In the data rows, 128 means zero.
Here are some numbered points:
95 161 132 90 119 145 125 115 124 144 128 97 140 100 114 100 0
163 74 127 57 99 117 147 36 140 198 103 117 139 106 90 155 1
89 193 154 165 149 144 116 128 141 128 133 105 139 105 136 106 2
151 103 148 208 172 84 119 239 108 41 150 203 103 193 151 146 3
132 123 144 129 136 108 132 102 136 138 121 129 140 109 122 139 4
138 116 146 135 128 129 125 118 136 127 130 143 120 134 129 145 5
117 141 163 174 158 99 119 163 129 93 141 167 121 156 150 129 6
91 159 127 91 114 180 115 130 125 132 133 90 127 117 123 121 7
155 84 124 135 129 91 138 155 115 107 129 160 120 158 133 131 8
135 122 137 147 137 109 126 156 128 106 134 148 122 149 136 129 9
126 134 88 138 116 167 120 148 111 106 120 111 124 123 126 123 10
140 95 126 145 133 128 118 143 114 100 118 146 123 155 135 149 11
147 91 107 178 139 134 125 163 114 62 127 142 113 179 143 130 12
115 133 125 115 123 144 122 141 116 128 115 122 122 115 118 130 13
140 147 130 133 122 111 134 95 149 144 121 122 140 99 131 141 14
119 133 84 130 115 178 119 158 113 103 130 102 114 129 129 123 15
142 112 120 103 131 111 138 111 113 144 123 131 136 128 115 135 16
119 143 115 97 119 130 136 104 131 161 125 104 143 106 116 120 17
89 142 148 117 128 155 111 160 123 108 133 116 114 140 141 113 18
61 215 154 210 148 189 96 131 145 112 130 110 132 70 156 114 19
127 149 124 121 135 114 133 145 127 141 136 123 133 139 127 106 20
136 105 149 60 120 125 135 102 125 163 132 123 123 146 113 138 21
113 157 95 80 106 136 145 71 123 181 119 77 160 78 101 101 22
Which three points above are nearest to each new point by angle, seen from the average point of the numbered points? Their numbers follow each, nearest first.
109 149 133 125 131 123 123 139 129 124 130 120 129 120 129 111 2 0 20
141 107 120 152 129 119 130 150 111 100 124 144 114 153 143 130 12 11 8
125 128 134 167 136 127 125 175 139 90 131 143 121 142 142 119 3 9 6
142 103 135 125 132 107 131 132 123 122 127 146 127 142 126 140 8 11 5
107 159 124 127 150 105 135 125 130 145 143 133 139 140 147 118 20 2 6
114 142 124 121 124 153 126 134 122 113 123 113 119 114 128 122 7 15 13
133 110 114 94 116 132 133 82 122 163 113 104 136 96 103 136 1 17 22
156 115 63 92 85 158 134 128 107 149 113 65 145 110 86 102 22 17 10
126 130 125 159 135 124 125 168 115 95 135 148 118 139 135 127 3 9 12
155 110 125 109 117 129 132 110 128 141 110 122 135 124 105 145 1 16 21
